In the data rows, the value 128 means zero.
Some points, each followed by its number:
[105 134 134 176  92  97 151 115 150  99  81  90 101 112  95 141 144 133
 121 153 151  79  79 125 117 117 133 159 158 145 102 145 143 100 110 112
 142 142 129 164 134 152 116 108] 0
[109 140 118  80 155 147 101 152 103 154 176 161 150 132 159 118 105 138
 136 109  94 180 174 140 148 144 128 102  90 113 146  99 120 161 138 133
 128 101 112  83 121  96 141 141] 1
[155  84 152 118 159 169 139 112 154 142 135 133 129 132 153 133 165  91
 136  99 128 136 127  99 107 122 123 100 136  90 159 173 127 113 148 167
  97 136 159 163  90 151 128 153] 2
[148 117 114 174 122 129 147 190  70  93  94 134 103 153 102 103 118 161
  82 145 114  69 181  67 146  81 107 132 195 126 184 109 107 157 119 108
 112 147  89 114  96 112 222  89] 3
[122 141 132 139 109 109 136 131 144 109 112 106 112 107 127 132 131 138
 127 138 124 117 113 130 123 126 139 138 132 130 121 132 133 121 114 116
 140 119 123 140 131 136 127 115] 4
[ 92  84 156  69 127  96 216 138 113 182 151  67 138 160 116 101 183 173
 199  68 145 122 177 117  94  99 121  93 161 181 179 100 184  61 128 172
  89  59  75  90 182 164 124 186] 5
[152 129  98 162 124 127 126 182 116 132 105 134 108 146 116 148 124 165
 133 145  98  89 123  92 165 103  98 129 163 129 145 106 153 129 122 111
 139 112 131 110  92 105 183 109] 6
[139 119 101 187 122 128 136 213  91 107  88 136  96 163 103 128 125 179
 108 151  94  58 166  60 172  77  87 130 200 127 178 100 139 144 118 100
 128 122 113 105  76  97 232  91] 7
[165 193  85 144  85  68 110 154  85 108 128 122 118 126  92 114  66 185
 126 170 125 122 125 160 166 143 130 174 109 183  82  54 138 139 108  76
 182 108  77  70 183 100 122  94] 8
[151 132 123 147 123 126 136 157  95 113 113 133 116 143 114 111 120 146
 101 138 123 100 156 100 137 107 119 133 164 131 154 116 111 147 123 112
 121 139 109 118 117 115 173 107] 9
[180 171 121 134 102  88 103 152 113 124 114 134 150 116 103 132  96 165
 115 150 121 117 125 166 155 125 136 143 130 163 106  89 129 154 103  87
 145 127 106  96 158  89 138 102] 10
[168  57  77 117 177 207 193  78 123 152 181 103  33 171 195  94 169  66
 182  98 144 163 137  30  81 164  93 125  98  33 151 176 134  39 205 220
 134 105 170 166  82 230  85 184] 11
[124 133 115  80 159 150  98 150  95 164 178 170 154 142 143 113 103 135
 137 106  97 181 180 138 152 142 121 102  82 128 146  95 121 160 143 134
 124 106 120  76 130  88 141 144] 12
[175 149 200 123 121 107  84 157 159 134  89 159 213  98 100 173 134 142
  91 121 111 107 124 185 148  91 151  98 163 184 140 135 123 192  83  91
  88 156 138 130 126  61 166 109] 13
[112  96  98 217 112 112 140  79 102 107  62 144 141 217  47  81 131 105
 126 166 219  32  50 110 139 105  70 189 172 197  83 130 148  86 152 122
 112 221 143 148 158 132  92 121] 14
[138 139 154 100 126 121 132  83 112 118 146 127 146 117 126  81 112 102
 102 122 162 158 144 162  95 145 161 135 105 134 117 136  87 141 130 134
 116 153 107 134 159 140  91 134] 15
[113 139 122 104 137 133 114 144 118 146 152 140 137 125 140 139 114 139
 132 121 104 154 149 136 139 136 132 114 107 117 131 111 124 142 129 126
 132 108 127 105 126 113 137 131] 16
[134 124 139 142 122 124 148 139  71  93 115 129 122 140 117  68 113 130
  65 139 147 104 186 102 112 103 138 137 176 125 172 124  70 160 122 119
 102 168  76 124 115 124 175 104] 17
[158 197 129 141  82  60  86 168 105 107 103 137 170 111  78 134  75 189
 103 163 118 108 127 193 174 120 143 154 129 205  90  64 132 182  81  55
 154 127  76  77 180  57 146  83] 18
[157 133  79 132 126 129 148 120 100 126 152 114  77 146 136 101 109 133
 151 144 133 139 135 102 128 154 113 154 101 114 112 106 137  90 151 139
 162 105 114 111 136 162 105 134] 19
[143 145 168  67 129 117 123  38 138 135 170 120 166 101 134  87 114  77
 121 111 176 198 119 204  76 177 181 135  60 147  83 146  87 134 135 145
 120 151 117 141 197 150  30 155] 20
[168 130 216 120 128 117  80 155 175 133  84 163 228  90 109 185 145 133
  86 115 109 106 124 187 144  82 152  85 173 168 151 151 121 201  81  96
  71 163 141 141 119  56 175 112] 21
[ 78 124 122 117 109 114 140 135 120 120 119 126 124 128 141 122 121 134
 133 135 113 121 135 133 137 103 144 142 137 149 125 119 133 124 146 124
 111 110 125 120 135 132 122 120] 22
New points follow, each followed by the number of its nearest point above by angle.
[126 133 122 125 131 128 119 133 115 139 134 139 135 141 127 119 118 131
 134 128 127 133 133 133 138 129 121 130 120 132 126 115 128 134 132 125
 129 127 127 113 133 116 129 130] >> 12
[135 136 146 104 126 121 125  92 127 128 146 127 145 119 132 112 115 109
 122 123 151 156 126 161 106 148 151 133 100 141 110 132 107 133 130 130
 126 141 116 130 154 134  88 136] >> 20
[176 114 156 121 142 147 125 126 146 137 124 138 145 127 140 136 148 113
 126 114 124 127 131 127 123 118 129 107 138 120 145 151 127 137 129 139
 106 136 148 143 117 122 134 137] >> 2
[154 137 121 112 127 122 117 111 141 138 141 128 138 119 131 137 121 123
 145 126 131 150 111 153 128 145 135 131  99 132 101 124 137 123 130 129
 139 120 137 124 152 127  95 136] >> 20
[ 81 130 145 134 153 134 119 129 132 153 151 119 141 144  95 133 143 143
 141 107 154 137 113 129 116 165  97 101 114 126 142 116 144 123  94 133
 157 133 105 115 139 125 138 150] >> 5
[123 173 168 170  45  61 181 136 224  60  60   4  39   0 123 210 170 162
 113 166 108  84  71 135  78 112 199 152 182  88 105 181 148  92  54  95
 179  80 108 216 120 194 130  78] >> 4
[139 132 140 113 125 121 129 105 113 118 137 127 140 123 129 108 121 116
 111 129 148 143 138 148 112 138 146 134 116 135 125 128 102 138 129 129
 122 144 112 128 144 129 109 129] >> 15
[154 127  61 175 124 128 106 215 154 144 100 136  98 149 119 214 136 189
 187 147  62  81  87  87 206 104  67 125 149 127 121  92 220 103 122 104
 167  68 167  99  81  96 185 115] >> 6
[158 136 154 125 123 119 106 143 141 121 111 142 166 117 113 142 126 137
 112 128 119 118 124 152 139 111 138 116 137 149 132 128 127 158 108 110
 112 139 135 125 124  94 147 119] >> 13
[164 110  98 126 141 151 147 113 124 140 147 120  93 142 146 116 136 113
 148 125 133 140 135  96 117 142 114 132 113 105 129 136 130 100 153 156
 137 116 138 134 116 159 113 143] >> 11
[151 141 144  97 127 119 123  83 132 136 149 125 149 109 140 110 116 105
 126 119 152 166 126 170 105 155 155 134  89 147 100 133 112 127 131 138
 128 137 127 131 167 140  75 142] >> 20
[175 120 157 123 133 132 114 135 145 139 116 141 161 118 131 149 138 126
 118 118 120 124 123 140 130 112 133 111 146 128 139 141 126 147 117 123
 106 140 135 137 122 104 143 126] >> 21
[ 92 119 113 112 106 107 152 135 116 125 119 120 124 129 148 122 127 138
 137 131 112 120 143 130 136  97 146 141 145 158 130 118 137 117 149 128
 104 101 118 116 140 133 121 125] >> 22
[171  97  98 123 150 164 158 105 124 137 155 117  82 150 156 108 144 100
 156 114 136 144 130  84 109 146 111 130 108  78 136 147 132  85 165 171
 134 116 143 143 114 176 107 154] >> 11
[163 109 136 123 143 147 131 121 142 142 130 132 131 130 131 132 144 111
 131 115 126 132 126 117 121 124 125 114 131 112 140 148 130 124 136 143
 112 131 148 142 116 138 130 140] >> 2
[119 118  98 116 159 149 101 127  78 157 154 185 168 191 121  98 101 121
 138 117 140 140 148 126 159 134  92 127 105 157 128  95 125 142 160 134
 112 150 128  82 134  91 126 145] >> 12
[ 70 122 129 113 123 116 147 134 122 137 131 115 132 134 120 122 135 143
 145 117 127 125 140 128 125 117 127 125 128 146 137 115 143 111 131 136
 120 108 111 113 148 138 127 138] >> 5
[186 135 171 125 122 114  97 148 148 133 103 149 183 107 109 160 130 140
 105 127 116 115 120 164 142 104 144 107 154 159 134 131 124 174  98 101
 102 146 126 128 134  83 154 114] >> 13
[127 121 117 149 125 122 127 120 115 122 114 138 134 156 105 112 125 126
 129 141 149 105 113 127 138 124 111 145 135 149 114 121 135 122 136 122
 125 150 133 124 142 119 118 126] >> 14
[142 132 131 123 124 122 130 119 113 121 132 129 133 126 133 109 118 124
 111 128 138 132 139 135 119 130 137 133 123 131 130 125 104 140 127 124
 124 141 111 125 139 127 124 124] >> 15
[ 75 147 109 150 127 134  90 130 129 105 123 152 126 120 122 135 102 120
 105 154 121 131 109 136 147 142 127 141 105 115 102 127 112 155 125 105
 150 150 151 132 109 113 131 106] >> 18
[123 133 112 120 137 135 116 133 112 132 139 147 141 144 127 127 114 131
 133 128 126 137 138 132 142 133 118 127 119 140 124 111 126 136 137 126
 126 131 126 107 131 122 129 132] >> 12
[ 98 171  88 163 104 132  72 130 127  73  96 177 115  98 164 137  73 101
  75 194  93 125  96 142 173 120 155 178 117 112  73 135  89 175 153  82
 141 160 179 147  82  95 126  67] >> 18
[164   5 162 100 213 250 183  67 181 175 160 128  90 158 213 134 227  21
 164  53 136 156 144  33  59 128 105  65 136  18 203 248 120  62 199 246
  63 139 219 218  48 218 111 205] >> 2
